One turn moves every row onto another: examples first, then more rows asked
Q372: [  6  10 -19 -25 -33 -26  26   7  -9  25   0 -12 -15 -25 -30 -14  21 -19
  36  37 -18  24  -4   5]
Q264: [ -4  17 -11  10 -49 -35   6 -23 -34  -4  15 -24  11 -20  -6 -29   1 -10
  22  54   1   7 -14  23]
Q762: [-21  -4  13  10 -44 -24   5  -3 -74  11  26 -25   4  -6 -23 -48 -10  -1
   2  29   4 -14 -12  17]
Q336: [ -9 -32  52 -11  41  -4   3  14  -1  16  23  10  -8 -18  56 -11   8   5
  37  -4 -14  20 -12 -25]
Q459: [-41   9  23   2  18 -13   3  -5 -56  20  15   7 -10 -23  -5 -18 -14  46
  27  16 -42  37 -45  10]
Q267: [-40  22  29   4 -20  18 -23  16 -15  21  21 -26  -5 -24  -6 -14  -3  -8
  20  -9  -8 -61  37 -10]
Q217: [-47 -45  14  -1  20 -23 -11  17 -20 -13   0  16 -21 -29   2 -46  -2 -22
  33  32  25  25   3 -15]
Q100: [ 15  10  14 -12  15   9 -17  30   8  33  22 -14 -18  17 -30 -32 -15  35
  15  69 -11 -16   6   0]
Q543: [ -4   1 -31 -17 -17 -23  24  27 -27  55  15 -41   4 -17 -25 -21   1   6
  23  -2 -14   8  17 -26]
Q145: [ 27   7  22 -15 -20   3 -18  26   0  26  31   7  30  14  21  -8   8  13
  13  73 -12   6   4  16]
Q958: [-39  17  32  -9 -33  30 -20   3 -35  13   4 -24  13 -15  43 -21  28  -3
   0  13 -13 -17  29   7]
Q241: [ 20   7 -26 -41 -20 -23  19  26 -16  23  19   1   0 -17 -28 -30  -7 -24
   4  11 -35   4   4 -24]
Q793: [-20 -42  -2  35  -5 -13  -4  35  -8  23 -17  31   9 -15  -6 -24   8  -7
  24  -1  33  21   4 -42]
Q915: [  6  25  37  -3  -9  15  -8  32   4  29  -4  -1  -2 -36 -39   1  16  10
  -3  19   8 -33  28 -23]
Q346: [-11  13   7  33  35 -10   4  -8 -59  29  51   6 -36 -22   9 -18  -6  18
  11   6 -28  34 -21   7]
Q742: [-10   0  -5 -31 -38 -26   9  -3 -25  -3   6  -3  -6 -12 -40 -42 -16 -19
  23  51 -25  -6 -24  14]
Q706: [-28 -25  30   7  18   9  -6   5  19  13   9  21 -18   9  32   0  -2 -14
  54 -18 -21 -12 -37 -29]
Q380: [-19  57  14  -7 -14  14 -27  17  -2  10   4 -23  -2 -20   2 -23  18  25
 -17  -3 -21 -17  25 -32]
Q91: [-45 -24  27  12   2 -33 -17  20 -42 -23   2  19  12 -35  19 -43   9  -2
   9  14  29  35   2 -24]
Q628: [-10 -21  32 -17  -8  29  -3  18 -35  32  21 -11  -8  14  23 -23  10 -12
  38  56  -7 -14  19  37]
Q702: [-46 -35 -12  54  -4 -19 -23  16 -10  12   3  10  -7  -3  -8 -41 -16  -5
  33  -4  31  -5   1 -34]
Q629: [ 17   4  42 -15 -31   4 -27  24  21  30  22  12  16 -14  -7  -7  11  11
  -3  67  -9  -8   9   8]
Q121: [ 27  35  27   8   6  13   6  35 -15  25  -6   1  -3 -11 -36   2  23  22
   6  41  19 -14  13 -15]
Q71: [-44 -20 -10  41 -29 -34 -39   9  10  -8  14  27   3   2   9 -44 -14  -6
  37  10   4  15 -16 -21]
Q983: [-29   1  32  -8 -43   6 -43   7   2  22  47 -13  13  -2  26 -21  -7  -7
  18  38 -24 -34  20  22]
Q235: [-35  17   9 -15 -28   7 -30  12 -15  13  41 -23  16  19  37 -19 -12  -3
  48  23 -35 -30  16  19]
Q413: [-35 -10   5  10  11 -46 -31  34 -15 -10  28  13   7 -24  14 -51  -4  17
   1   1   9  40   5 -47]
Q45: [-18 -29  -1  22 -29 -28 -21  27  13   5  -6  47  19  -9  10 -27  10  -7
  28  14   4  40 -13 -28]
Q458: [  8   2  -8   0 -27 -21  15  27 -66  37  39 -20  11 -11 -13 -36  -1  -6
 -15 -10  -6  -3  15 -21]
Q756: [-21  -3   0 -22  37   1  17 -10 -42   8  -8  12  20 -38  10  -9 -36  19
  28  22 -42  20 -34  -6]
Q594: [-26 -13   8  12   3  -8   8  13 -39  48  14  16  38 -15 -12  16 -35  36
  35  -2 -31   7 -43 -13]
Q282: [-37 -32  -8  -4  30 -36 -25  32   6  -1  26  11 -26 -18  -3 -53 -15  -4
  23  20   4  30   6 -37]
Q789: [  8   1 -17   8  56   5  17 -13 -44  18  28  11  -5 -36  23  -9 -26  -8
  11  14 -27  18 -10 -10]
Q357: [-20   3   9  24  -2 -15   4  11 -27  51  40  29 -17 -10 -16  16  -5  12
  44  -7 -42  25 -40   5]
Q956: [  0 -11  49  51  16  -5 -14   1  -3   9  14  20   8   9  22  -5  -2  31
   6   7  16  -7 -49 -36]
Q545: [-24   5  52  -5  30 -16  -8  -6   9 -25  10  13 -16 -30  42 -15   2   6
  44  -5 -23   8 -28 -24]
Q172: [ -5  -4  -8  34  18  -2  10 -18 -41  16  15  21  37 -28   2  16 -47   0
  25  18 -10 -16 -36  -8]
Q424: [  2  23   8 -14   8  17 -26  16  26  30   6 -19 -26  -5 -24 -30   5  24
 -11  57 -12 -13  13 -15]
Q119: [ -6 -35  57  21  54  -7  -4   9 -11  22  29  -9 -14 -11  32 -23  -9  36
  19  15  15   5 -18 -28]
Q14: [-22   4  57  27  44 -20 -17 -11  -1 -20  16  -3 -21 -21  17 -27 -15  37
  26  13   4  -7 -36 -27]
Q866: [  2  11  -8  44  12  -8   6 -18 -28  20  41  33 -17 -23  -3  17 -17 -23
  35  13 -20   2 -33   9]
Q114: [-24  -2  49  35  12   4  -4 -11   2 -13 -11  25 -16  -4  10   0   7   2
  38  -5   5 -18 -51 -27]
Q321: [-18  39  31  -9 -25  19  -5  16 -53  -8   8  -6  17 -13  36 -14  24 -10
  23  -5 -18 -22  29   5]
Q812: [-18 -18  27 -18 -12  34 -19   2  -5  33   6 -20 -11   2  16 -27  14  -3
   6  73  -2 -12  15  25]
Q838: [-35  45  16   8  -3  16  -6  21 -30   9   5 -29 -19  -6 -21 -10   4   6
  42 -10  -4 -51  24 -12]
Q546: [  7  69  12  -3  -1  -2 -19  28  -9  -8   9  -9   7 -11 -16 -23  -3  37
   2   8 -22 -23  14 -32]
Q585: [ -3 -35  30  22  21   1 -15  15  15  35  33  15   6  23  42  -7 -10  15
  22  -5 -10  -2 -35 -38]
Q207: [-14   8 -23  18 -33 -31   6  -2 -52  28  30 -54  29 -12   0 -34 -17  15
   8  16   4  -9   7  -9]

Q459 turns into Q357
Q235 turns into Q100
Q983 turns into Q424
Now these:
Q336 turns into Q956
Q71 turns into Q282
Q742 turns into Q543

One turn moves every row onto another: examples first, then more rows asked
Q110: [-10 -17   6   6  25   2  40  16 -12 -34 -20  12  31  20 -38   1   1  13
  -2 -20]
Q669: [ 24  12  -8 -22  15 -22 -15  -1  -3 -11 -12 -14  -1   0  15  -9  32  64
  24  26]
Q961: [ -1   8  13  19   8  32 -12  20 -12 -25 -29 -17 -24   6   3  22 -17 -42
  30 -15]
Q229: [ 29 -15   1 -48   3 -33   0 -10   5  -1  22  -2  14   4   9  -1   3  51
  39  14]
Q147: [ 14 -16   1 -30  -3  35   8 -23 -43  23 -16   6 -16  -1 -19 -15   1 -38
 -11   2]
Q494: [ 23 -10   0 -22 -24  20   8 -31  10  28 -27  18   8  -9 -39 -16 -15 -30
   8  24]
Q874: [ 32 -12  12  32 -13   2 -52  35  19  16  -8 -13   4   7   8  38  17  23
  -5 -20]
Q996: [ -6  11   7   6   0  39 -19  17  -3 -21 -29 -13 -18  11  -9  35 -24 -41
  30   2]
Q714: [-16 -24   6 -12  26  -3  25  -3  -2 -35 -19  14  51  15 -30  12  -3   3
  11   6]
Q379: [ 34 -14   6  41  -4 -16 -52  20  27  17 -11 -22   8   8   6  33 -11   2
   4 -19]
Q601: [  7  -4  15 -27 -28  10  16 -34 -20  31 -18  15 -16  -5 -22 -18  -8 -29
 -14  -8]
Q612: [ 38  -6  -6  30   5  11 -45  19  29  17 -28  -9   5   5  13  23   5  34
 -26 -14]
Q604: [ 42 -37   7  17   8  -6 -36  25  34   6 -13 -13  10  12  19  40 -12  23
  25 -18]
Q360: [ 34   9 -14 -23  12 -18 -14 -13 -12 -16  11 -12  17  14  10  14  23  67
  21   3]
Q224: [  2   8   1  -9 -20 -13 -44 -14   3  20  44  12  -2 -38  10  -2   1  14
 -24  17]
Q454: [  1 -34   6 -18  31  21  32   8 -32 -17  -8   8  37  18 -27  -6  14 -10
  -6  -4]
Q374: [-12 -21  10  -9  30  -6  38  -2 -12 -37  -8  13  44  14 -22  -1   0   4
   7 -10]
Q470: [ -3 -16   7   8  25  44  -8  28 -32 -21 -15 -13  -8   1  -3  13   1 -47
  17   3]
Q538: [ 16   8   5   5  -7  38  -9  25  14 -13 -25 -13  -7   5 -21  13 -13 -43
  49  21]
Q59: [ 10  18  -1 -18 -24 -27 -32 -17  10  21  52   1   2 -18   1  -6 -23   0
 -14  11]
Q599: [  9 -11  -5 -14  19  17  29   4  18 -32  -5  13  55  16 -39   3 -13  -5
  18  18]
Q281: [ 23   6 -14 -23  18 -30 -12  20 -13  10   2   1   5   6  30   4  21  64
  22   9]
Q310: [ -1  -5  14 -38 -35  10  11 -32 -12  32 -26  16  -8   2 -35  -9  -8 -22
  -7  11]
Q868: [ 17  -5   8 -19 -25  -4 -37   4  28  29  46   7 -11 -22  16   8 -32  -4
  -8   4]
Q47: [-15   8   7  26   5  25 -11  26 -16 -23 -24  -6 -34 -11 -13  10 -16 -37
  16  -6]
Q873: [  6  20  -8 -18  -6 -13 -29  18   2  34  39  19  -4 -20  31  -1  -8  26
 -26   8]
Q348: [ 33   2  -6 -20  10 -44  -6  -7  -4 -10   7 -23  24  22   0   7  12  51
  39   5]
Q773: [  4   4  -2 -23 -15  10  22 -36 -30  16 -25  18 -25  -7 -33 -22 -11  -8
 -13  -5]
Q641: [ 30  -9 -10  24  11  -7 -43  38  12  31 -15   4   1  -1  33  26   0  32
 -11 -15]
Q679: [ -2  28   5 -15 -15   0 -31  17  19  12  44   7  -3 -21   9 -11   0  22
 -36  17]

Q360 turns into Q874
Q110 turns into Q47
Q868 turns into Q229
Now these:
Q281 turns into Q641
Q454 turns into Q470
Q348 turns into Q379
Q669 turns into Q612
Q714 turns into Q996
Q961 turns into Q601
Q599 turns into Q538

One turn moves every row onto another: examples first, then more rows asked
Q869: [ 22 -10   8  32   9 -21 -11 -28 -32  35 -10  10 -12 -41 -26  16   8 -14
  26]
Q566: [  2  -9 -20   9  -1  -4  39  21 -31  23  -8  -1  -8  -1 -27  51  -4  15
   4]
Q754: [-19   4  -3  -7   2  -9 -25  14  18 -62  -5  11  -6  -4  17 -25  -1 -12
 -16]
Q39: [  7 -13 -11  15  20  28  38 -10 -13   1  -8   2 -34  -3 -25  48   7  11
 -17]
Q154: [-30 -19  13 -19 -11 -14 -24   7  20 -55  -9   4  24  -1  17 -21   0 -21
 -13]
Q407: [ -8 -21  -1 -20  14   6   1  22  29  -3  12 -11  46   6  27   9 -33 -17
 -27]
Q237: [-18 -16   4 -41   1  -6  -3  -5  14 -63   3   0  12   8   6  -9  16 -28
 -17]
Q3: [ 30 -19   6  22  -1  -7 -26 -23   3   0 -20   2 -18 -39 -25  20  13 -20
  50]
Q307: [ -3  24  15  21  -5   2  -4 -52 -47  13 -29   9 -10 -26   3  -2  22  -1
 -10]
Q34: [  6 -37  25 -31   1 -19  13   5  11  -4  32 -15  20  23 -10 -29  11 -22
   2]
Q733: [  2   1 -24  18  16   0  27  -8 -18  14  -7 -11 -10  16   0  62 -10  23
 -23]
Q540: [ 11   1 -14 -10  23   6 -13  26  35   3  16 -10  29  -6  35   1 -37 -15
 -16]
Q420: [ 12  23  25   6 -13  33   2 -52 -16  22 -28 -14   3  -7  25  -6  21   2
  -4]
Q318: [ 11 -22  -7 -42  18   0   1   7  33 -11  20 -15  44  -4  16  16 -17 -36
  -6]
Q275: [  6 -24  16   4   8 -25   5  31  15   3  34  -5  -4  20  -7 -45  -3   0
  -6]
Q939: [  4  -3   3  12 -34 -35 -17  -2 -26  -2 -28   3  -3 -26 -22  12  19  -8
  55]
Q976: [ 18 -21  -3  32  -3 -51 -25 -10 -10   3  -9  -8 -16  -9 -25  27   9  -1
  48]
Q354: [ -9 -50  21  -8   3 -29   6  30  19  -9  25  -3  14  19 -14 -25  -6 -12
  -5]
Q817: [ -9  39  -2  -5 -32  13   7 -20 -34  16 -39  -9  23  -6  29  18   8   7
  -3]
Q579: [  4   6 -19  23  24  10  16 -26 -35  17 -17  13 -15 -34 -11  49  -5  -2
 -20]
Q49: [ -4  31   9  13 -23 -11 -21 -47 -22   4 -36 -17  11   5  33   5  16   9
  -1]

Q733 turns into Q976
Q307 turns into Q579
Q540 turns into Q275
Now these:
Q154 turns into Q407
Q939 turns into Q817
Q34 turns into Q237
Q420 turns into Q39

